In the data rows, 128 means zero.
Every row has a hidden score from 0 to 12. What is each row's score? 6 is about the middle.
[137 122 137 119 140 124 116 143] -> 6
[131 119 140 130 144  97 124 140] -> 7
[170  90 176 119 169  97 138 168] -> 1
[105 147 110 133 134 131 116 142] -> 10
[179 111 161 135  97 117 188  85] -> 0
[132 133 138 129 135 115 138 131] -> 6
[123 135 112 124 119 154 130 122] -> 6
[ 98 160 101 135 128 150 115 120] -> 10
[144 101 159 118 156 116 126 159] -> 3
[137 141 120 145  91 129 157  89] -> 5
[ 99 161  96 141  99 110 108 102] -> 12
[126 134 116 117 132 160 116 132] -> 6
[111 147 107 129 124 144 136 123] -> 8
[141 120 131 120 141 144 127 141] -> 4
[155 113 145 132 121 118 158 120] -> 2
[102 150  95 133 109 136 122 106] -> 10
[140 113 137 127 140 132 135 140] -> 4
[ 98 158 101 138 110 146 124 109] -> 10
[150 103 145 118 149 141 134 154] -> 2
[164  83 155  95 153 149 118 162] -> 0
[ 90 170  80 133  96 179 126  85] -> 10
[115 130 131 127 129 101 122 135] -> 9
[197  77 185 121 148 111 151 146] -> 0
[143 101 141 120 136 123 138 142] -> 3
[ 88 173  86 131  93 161 113  94] -> 11
[153  84 159 114 157  97 129 160] -> 3
[104 164 119 144 129 111 118 111] -> 11
[136 112 157 124 161 109 128 161] -> 5
[157 105 156 115 142 113 128 144] -> 3
[132 114 147 126 159 116 109 152] -> 6
[102 143 107 126 116 139 120 129] -> 9
[144 128 128 122 134 154 107 136] -> 4
[130 122 136 124 138 125 119 142] -> 6
[119 120 110 128 134 154 123 134] -> 6
[ 75 171  99 145 109 112 117 107] -> 12
[147 112 154 137 117  97 162 116] -> 3
[123 146 127 136 105 117 145  94] -> 7
[ 75 181  62 141  85 181 133  80] -> 12
[144 118 140 121 141 134 134 145] -> 4
[112 145 106 123 122 150 117 124] -> 8
[126 130 133 127 140 121 128 148] -> 7
[101 142 110 129 123 117 114 124] -> 10
[ 96 158  89 145 109 152 121 102] -> 10
[135 130 134 133 129 120 133 117] -> 6
[136 128 125 132 102 129 137 106] -> 5
[ 89 174  97 134 115 137 117 103] -> 12
[103 155 119 132 115 111 128 112] -> 10
[104 151  83 137  95 168 127 105] -> 8
[177  83 158 110 156 149 129 156] -> 0
[ 93 153  93 135 106 145 116 103] -> 11
[141 121 147 116 145 105 139 134] -> 5
[101 162  95 145 101 148 130  94] -> 10
[128 125 129 129 138 139 110 143] -> 6
[170 111 167 135 138 112 142 141] -> 1
[141 144 131 142  99 110 152  93] -> 6
[145 121 136 129 129 134 125 133] -> 4
[123 122 111 109 138 137 124 135] -> 6
[130 125 118 116 128 157 130 129] -> 4
[146  98 136 116 161 139 128 157] -> 3
[134 138 121 136 122 138 143 110] -> 5
[115 131 126 125 125 124 112 137] -> 8
[ 86 165  81 133  85 166 121  96] -> 11
[132 115 136 127 137 117 132 144] -> 5
[136 121 141 126 141 111 121 142] -> 6
[137 130 141 131 112 107 150 117] -> 5
[142 109 153 125 136  98 123 147] -> 5
[129 117 126 115 139 131 125 150] -> 5
[132 138 127 131 130 128 131 127] -> 6
[121 138 124 139 123 123 138 121] -> 7
[119 131 123 134 125 123 124 121] -> 8
[134 120 111 102 124 152 120 132] -> 4
[ 94 156 100 137 113 131 122 109] -> 11
[124 129 136 133 138 122 116 128] -> 7
[ 74 184  67 149 100 141 107  97] -> 12
[ 90 156 101 136 109 132 120 112] -> 11
[136 133 131 128 125 119 126 131] -> 6
[112 129 114 122 149 155  99 154] -> 8
[149 117 156 131 152  96 143 149] -> 4
[125 130 137 123 142 127 122 134] -> 6
[ 98 177  99 141  89 129 136  81] -> 11
[103 149 104 129 107 159 119 106] -> 8
[122 130 131 119 124 112 128 123] -> 7
[ 95 158  97 125 103 143 120  98] -> 10
[143 121 148 128 129 117 140 126] -> 4
[126 115 133 131 141 117 116 144] -> 7
[144 109 138 116 132 162 139 131] -> 1
[134 133 134 126 124 118 132 113] -> 6
[104 145 111 136 118 127 125 126] -> 10
[135 119 132 121 132 142 122 136] -> 5
[121 110 119 110 160 134  94 161] -> 7
[113 133 115 126 122 137 127 114] -> 7
[ 99 167  91 148 100 140 127  98] -> 11
[172  86 168 122 160 104 133 151] -> 1
[149 112 146 130 135 140 144 131] -> 2
[131 131 140 128 141 117 118 137] -> 7
[ 96 167  90 144  99 135 116  89] -> 12
[135 126 146 119 136 128 126 128] -> 5
[147 117 140 135 122 112 133 125] -> 4
[148  79 154 111 179 125 104 194] -> 3
[170  91 170 131 151 102 141 148] -> 1
[108 137 123 120 128 126 109 134] -> 9
[137 140 114 134 102 155 141  98] -> 4
[133 104 155 132 157 112 126 160] -> 5
[118 136 127 138 110 120 125 115] -> 8
[ 96 152  95 124 129 164 112 133] -> 9
[124 137 117 130 130 159 119 135] -> 6
[147  99 143 123 153 128 111 150] -> 4
[135 118 135 131 138 127 130 144] -> 5
[147 139 147 149 110 115 164  93] -> 4
[144 120 137 129 131 139 138 126] -> 3
[106 148 112 126 110 129 128 113] -> 9
[100 151 116 133 107 125 126 103] -> 10
[ 96 159 101 141 113 135 129 115] -> 11
[135 113 133 122 136 146 125 133] -> 4
[190  89 191 130 135  95 162 134] -> 0
[143 122 132 129 119 134 137 125] -> 4
[173 105 161 129 120  94 151 127] -> 1
[127 121 133 123 147 103 113 140] -> 8
[128 124 128 129 134 142 133 126] -> 5
[165 110 172 130 136  94 152 127] -> 2
[129 113 145 130 145 104 113 146] -> 7
[ 94 156 108 133 113 120 127 114] -> 11
[137 118 136 124 115 116 148 112] -> 4
[108 147 102 134 121 148 119 123] -> 9
[144 128 124 127 110 132 144 112] -> 4
[202 102 193 135 132 109 165 116] -> 0
[121 132 114 116 129 127 114 136] -> 8
[145 117 158 127 142  96 132 143] -> 5
[132 126 128 123 132 141 131 133] -> 5
[150 119 136 128 138 132 132 137] -> 4
[137 115 127 130 143 137 125 140] -> 5
[151 111 153 116 145 116 139 139] -> 3
[113 135 121 131 123 114 128 129] -> 9
[181  73 170 117 150 126 140 151] -> 0
[133 118 130 131 138 109 112 140] -> 7
[137 122 129 119 141 142 130 134] -> 4
[145 120 151 128 140  94 128 149] -> 6
[132 122 129 125 144 134 114 142] -> 6
[113 146  91 132 106 153 107 111] -> 9
[212  50 190 117 145  93 161 142] -> 0
[ 94 146  88 134 115 156 107 118] -> 10
[249   0 237  85 222 108 131 240] -> 0
[105 158 115 131 128 115 117 117] -> 11
[107 156  96 128  97 167 128 107] -> 8
[114 133 132 126 136 117 120 143] -> 8
[146 117 145 129 136 116 131 143] -> 4
[137 117 135 126 134 110 131 145] -> 6
[ 24 255  21 188   0 129 156   0] -> 12
[134 116 137 127 131 128 123 135] -> 5
[134 134 151 141 132  86 148 127] -> 7
[135 137 142 135 118  97 151 116] -> 6
[ 98 143 114 134 124 112 123 122] -> 11
[158 104 152 131 134 134 141 133] -> 1
[125 150 126 142 109 125 141  95] -> 7
[144 101 156 129 148 115 124 155] -> 4
[130 127 136 134 139 119 122 143] -> 7
[149 104 145 117 151 133 132 143] -> 2
[ 92 157 106 129 128 139 111 123] -> 11
[126 119 146 130 133 104 123 147] -> 7
[117 104 141 114 179 120  97 179] -> 7
[132 118 124 117 131 135 122 137] -> 5
[128 126 132 130 128 108 119 145] -> 7
[168  99 181 121 160  92 133 166] -> 2
[136 137 127 126 115 161 147 107] -> 3
[135 110 131 116 144 148 110 156] -> 4
[210  25 223 104 222  93 125 240] -> 0
[127 119 127 126 121 126 124 137] -> 6
[132 117 127 117 146 141 105 149] -> 6
[205  67 185 106 151 140 161 142] -> 0
[100 147 108 126 116 147 122 117] -> 9
[ 95 159 106 133 111 119 129 113] -> 11
[ 79 177  70 143  89 154 127  89] -> 12
[128 122 125 121 138 147 124 136] -> 5
[123 130 122 134 139 114 126 141] -> 8
[117 144 109 140 119 130 118 118] -> 9
[124 155 120 143  96 142 151  88] -> 6
[177  97 161 128 142 108 148 139] -> 0
[105 149 114 136 123 124 124 121] -> 10
[129 119 123 121 140 121 130 136] -> 6
[102 147  99 128 109 162 121 111] -> 8
[152  89 152 119 159 128 110 162] -> 3
[144 111 148 131 136  93 137 138] -> 5
[126 130 154 140 140  97 123 150] -> 8
[141 114 149 118 135 150 127 152] -> 3
[171  96 163 121 130 126 160 123] -> 0
[105 143 103 131 110 137 114 118] -> 9
[137 118 118 116 130 139 128 135] -> 5
[105 145  94 129 113 137 113 121] -> 10
[129 117 123 120 133 143 125 138] -> 5
[140 128 138 129 116 118 144 121] -> 5
[138 103 126 122 126 124 121 133] -> 5
[138 125 126 132 125 147 136 125] -> 4
[146 116 132 128 139 116 133 127] -> 4
[136  94 156 104 188 114 102 191] -> 5
[136 122 147 128 123 125 146 119] -> 4
[137 117 132 112 130 151 125 140] -> 4
[124 114 120 128 134 145 113 141] -> 6
[142 107 138 119 141 132 129 145] -> 3
[174 117 165 129  97  83 176  92] -> 1
[162 109 150 126 137 103 145 136] -> 3
[112 151 122 138 111 123 119 119] -> 9
[155 126 145 132 137 138 129 141] -> 3
[170  98 181 129 148  88 154 144] -> 1
[124 113 131 123 132 110 129 132] -> 6
[135 129 132 136 113 119 142 106] -> 5
[126 117 139 124 146 111 110 157] -> 7
[112 148 124 133 117 110 120 116] -> 10
[100 156 115 145 120 124 123 117] -> 11
[127  92 128 109 176 156  90 187] -> 5
[104 156  90 141 109 152 117 105] -> 10
[122 114 132 119 156 144 111 157] -> 6
[164 120 157 128 127 122 147 130] -> 2
[128 114 150 129 135  83 122 143] -> 7
[135 119 142 137 139 118 123 143] -> 6
[139 108 133 111 139 128 129 140] -> 4
[146 131 139 138 115 113 166  99] -> 4
[143 112 140 127 117 139 143 125] -> 3
[150 107 128 112 132 145 128 147] -> 2
[115 133 133 129 143 121 133 138] -> 7
[ 88 177  88 145  92 155 118  99] -> 12
[133 128 141 126 131  98 130 141] -> 7
[207  58 211 109 169 111 138 183] -> 0
[139 160 142 163  68  73 189  53] -> 7
[115 156  98 140 107 153 132 110] -> 8
[109 139 112 134 127 131 120 130] -> 9
[105 151  92 130 104 159 127 109] -> 8
[136 120 122 117 124 153 130 135] -> 4
[138 117 133 122 131 151 125 135] -> 4
[103 145 103 123 131 129 119 126] -> 10
[ 89 163  90 146  84 145 125 100] -> 11
[138 103 134 135 134 123 119 136] -> 5
[122 120 123 127 133 129 115 140] -> 7
[128 108 138 127 149 112 115 146] -> 6
[157  96 155 125 144 107 131 147] -> 3
[101 143  90 133 106 147 114  98] -> 9
[103 152  93 130  90 161 127 104] -> 8
[120 146  99 126 108 163 138 107] -> 6
[134 119 134 124 146 128 128 138] -> 5
[145 139 148 136 118 104 150 114] -> 5
[ 76 176  71 143  81 161 127  78] -> 12
[ 94 158  93 131 111 156 123  93] -> 10
[ 45 203  53 149  92 147 113  75] -> 12
[140 117 145 125 147 136 128 159] -> 4
[119 136 100 119 122 177 109 131] -> 6
[139 103 141 121 158 119 109 161] -> 5
[144 123 138 129 143 120 138 137] -> 5
[109 142 109 132 114 138 128 108] -> 8
[135 142 114 123 121 157 142 106] -> 4
[122 134 122 131 120 131 131 130] -> 7
[110 153  98 129 108 125 127 110] -> 10
[142 121 134 128 132 128 134 128] -> 4
[141 116 150 131 127 107 131 135] -> 5
[128 136  99 125 126 187 119 130] -> 5
[143 101 140 112 149 143 129 153] -> 2
[109 143 105 125 121 150 115 122] -> 8
[133 121 112 116 126 162 120 128] -> 4
[145 108 149 137 142 103 122 141] -> 5
[146  78 145 112 164 115 112 172] -> 3
[108 145 117 135 122 128 124 116] -> 9
[116 143 112 126 130 149 126 119] -> 7
[105 148 102 124 127 166 112 129] -> 8
[126 127 142 128 144 106 122 146] -> 7
[139 155 141 150  83  89 166  67] -> 7
[120 144 130 121 123 114 126 116] -> 8
[106 139 105 127 106 139 129 112] -> 8
[135 110 135 117 143 138 124 143] -> 4
[142 120 133 131 120 123 147 118] -> 4
[122 128 138 117 142 124 105 150] -> 7
[144 114 128 118 128 140 128 128] -> 3
[155 105 148 121 147 114 127 144] -> 3
[ 79 155  98 132 105 135 118 106] -> 12
[112 135 109 134 127 129 112 130] -> 9
[101 151  99 143 106 122 122 102] -> 11
[207  46 215 103 181  93 142 194] -> 0
[131  96 164 118 171  95 118 168] -> 6
[105 159 107 128 115 130 127 115] -> 10
[ 85 173  86 136 112 141 120 105] -> 12
[127 139 122 124 132 150 122 129] -> 6
[135 116 138 112 145 106 122 144] -> 6
[167  85 159 116 144 105 145 142] -> 1
[116 124 146 135 137  90 122 144] -> 9
[150 122 143 145 113  95 153 106] -> 5
[138 130 135 146 101 128 149 106] -> 5
[144 116 139 128 121 143 141 122] -> 3
[100 145  85 123 106 188 126 110] -> 7
[113 128 130 131 141 117 123 142] -> 8
[137 122 125 121 126 145 134 128] -> 4
[134 113 143 121 134 138 128 140] -> 4
[109 152 116 122 126 145 118 122] -> 8
[163 103 152 123 133 128 139 140] -> 1
[100 143 105 129 111 142 122 112] -> 9
[127 133 144 136 142 117 130 144] -> 7
[152  99 155 119 154 117 132 152] -> 3
[ 99 168  96 151  90 107 131  84] -> 12
[126 125 144 125 142 112 117 142] -> 7
[132 114 135 130 131 121 133 136] -> 5
[ 97 155 132 138 131  94 124 123] -> 12
[130 101 129 109 164 143 101 175] -> 5
[112 140 106 125 109 139 131 101] -> 8
[120 135 117 125 112 134 121 117] -> 7
[109 145  96 127 109 140 116 108] -> 9
[ 93 156  84 135 113 162 106 109] -> 11
[128 141 120 137 109 130 152  95] -> 6
[114 126 134 122 142 138 118 145] -> 7
[ 64 190  58 146  84 141 126  66] -> 12
[163  73 162 110 171 134 118 183] -> 0
[138 121 150 127 133 114 126 142] -> 5
[125 142 117 127 107 119 149 101] -> 7
[135 120 140 113 147 115 118 153] -> 6
[ 95 164  97 150 110 115 116 102] -> 12
[101 161 107 141 104 115 115 117] -> 12
[154 106 164 134 146 111 144 140] -> 2
[139 120 135 119 134 143 129 135] -> 4
[156 107 135 122 123 137 135 125] -> 2
[ 95 165  88 143  98 151 124 101] -> 11
[146 137 166 145 120  79 167 106] -> 5
[118 135 130 128 126 116 114 129] -> 8
[168 110 175 131 130  79 142 131] -> 3
[156 153 144 146  87 103 186  72] -> 4
[132 139 135 132 127 116 125 115] -> 7
[146  58 160  87 231 140  63 250] -> 3
[135 122 120 121 128 146 124 141] -> 5
[141 111 152 124 143 104 128 147] -> 5
[ 91 158  96 130 110 122 128 101] -> 11
[172  82 161 104 168 120 130 178] -> 0
[152  54 157  79 215 142  74 245] -> 1
[ 77 170  90 132 101 157 114 108] -> 12
[165  94 165 125 134 102 130 156] -> 2
[140 110 155 121 140 106 111 157] -> 5
[ 96 155  92 128 101 154 132 106] -> 9
[167  83 151 106 151 130 131 153] -> 0
[130 124 135 128 144 128 118 141] -> 6
[104 138 111 130 118 120 108 119] -> 10
[136 118 141 124 143 104 118 145] -> 6
[139 107 144 123 144 116 122 143] -> 5
[100 164 107 143 117 119 124 119] -> 11
[138 117 116 128 112 139 132 118] -> 4
[130 128 123 126 126 124 121 133] -> 7
[162  91 158 126 130  99 140 135] -> 2
[201  58 198 114 170  92 152 164] -> 0
[108 138 127 140 127 111 116 126] -> 10
[169 113 166 130 130  99 151 110] -> 2
[129 123 142 134 134 101 116 140] -> 7
[146 115 140 123 131 127 126 130] -> 4
[143  91 163 118 160 112 126 160] -> 3
[160  98 166 128 149 123 149 154] -> 1
[106 126 110 118 127 150 119 138] -> 7
[103 159 102 124 119 156 118 118] -> 9
[146 120 137 140 116 103 148 103] -> 5
[144 116 148 122 145 119 136 147] -> 4
[133 134 135 142 123 118 134 114] -> 6
[126 120 134 128 134 127 124 142] -> 6
[101 159  92 118 106 171 114 104] -> 9
[126 123 126 130 131 133 128 142] -> 6
[123 121 138 130 146 117 114 146] -> 7
[110 130  92 119 121 138 116 115] -> 8
[136 124 113 116 134 161 123 132] -> 4
[163  90 161 119 152 126 135 149] -> 1
[105 226  96 189   8 104 209   0] -> 12
[118 147 105 122 120 135 118 123] -> 8
[140 115 133 127 124 126 133 125] -> 4
[122 147 128 137 120 135 136 111] -> 7
[151 109 155 119 141 101 137 139] -> 4
[ 96 156  93 142 108 143 116 109] -> 11
[150 118 152 135 113 105 146 118] -> 4
[101 142  85 123 123 153 109 118] -> 9
[133 137 123 135  87 118 154  89] -> 6
[ 94 157  90 130 113 152 115 107] -> 10
[167  88 176 127 147  81 145 148] -> 2
[138 111 133 124 123 121 126 132] -> 5
[ 96 144  94 125 124 137 119 112] -> 10
[125 125 120 123 138 124 108 144] -> 7
[ 99 162 119 144 129 116 116 120] -> 12
[107 130 143 139 147  65 122 154] -> 11
[157 117 160 126 123 109 146 130] -> 3
[116 149 128 128 122 123 134 115] -> 8
[201  59 191 105 176 132 134 178] -> 0
[133 126 126 128 112 127 144 110] -> 5
[104 166 103 142 103 146 133  89] -> 9
[149 103 161 123 150  94 138 146] -> 4
[132  97 130 109 169 133  89 176] -> 6
[136 128 132 124 136 147 109 145] -> 5
[160  99 168 132 131  74 157 132] -> 3
[107 141  95 127 122 136 106 118] -> 10
[129 116 139 128 145 116 115 149] -> 6
[115 119 113 116 124 154 125 137] -> 6
[ 91 157  75 121 115 169 114 117] -> 10
[125 133 114 126 115 151 130 119] -> 6
[222  32 223  99 185  76 148 200] -> 0
[ 97 153  88 124 117 168 116 109] -> 9
[150 128 147 125 137 132 147 135] -> 3
[102 161 100 139  94 130 118 109] -> 11
[126 133 124 117 142 134 129 131] -> 6
[120 127 116 124 121 149 121 130] -> 6
[136 123 129 117 136 132 127 143] -> 5
[113 150 120 147  97  87 142  86] -> 10
[113 127  96 113 131 146 107 141] -> 8
[ 94 163  99 128 126 134 109 115] -> 12
[122 125 131 130 136 129 119 137] -> 7
[107 119 127 120 145 129 105 155] -> 8
[115 134 108 118 131 157 111 123] -> 7
[136 123 129 118 125 145 135 137] -> 4
[144 128 153 138 126 109 145 117] -> 5
[112 126 136 136 147 107 115 138] -> 9
[134 119 126 124 132 143 125 135] -> 5
[114 139 125 133 127 127 117 130] -> 8
[104 147 112 132 121 143 111 122] -> 9
[125 133 128 125 133 132 125 130] -> 6
[143 109 171 137 150  66 128 150] -> 6
[131 121 153 131 140  98 126 149] -> 7
[107 138  98 121 118 160 122 110] -> 7
[110 144 125 140 120 116 127 117] -> 9
[159 102 164 119 143 119 136 142] -> 2
[110 144  94 127 123 168 121 123] -> 7
[107 152  86 124 104 169 118 109] -> 8
[177 108 165 127 117 102 162 114] -> 0
[145 115 142 128 140 134 129 139] -> 4
[115 136 111 125 124 128 119 117] -> 8
[119 120 110 123 130 145 124 134] -> 6
[142 117 138 125 142 112 123 149] -> 5
[ 99 158 114 135 112 123 127 119] -> 11
[129 141 106 132  97 134 144  88] -> 6
[147  37 161  80 246 141  41 255] -> 2
[138 121 135 125 132 140 132 141] -> 4
[174 108 167 125 132 126 154 123] -> 0
[135 115 129 120 145 134 123 152] -> 5
[137 120 129 127 133 137 109 142] -> 5
[109 154  99 129 121 143 118 127] -> 9
[152 133 141 137 104 130 156  99] -> 3
[125 134 115 130 125 131 130 115] -> 7
[127 122 136 124 122 112 126 131] -> 6
[ 76 169  95 132 116 121 114 112] -> 12
[147 117 139 116 143 111 122 136] -> 5
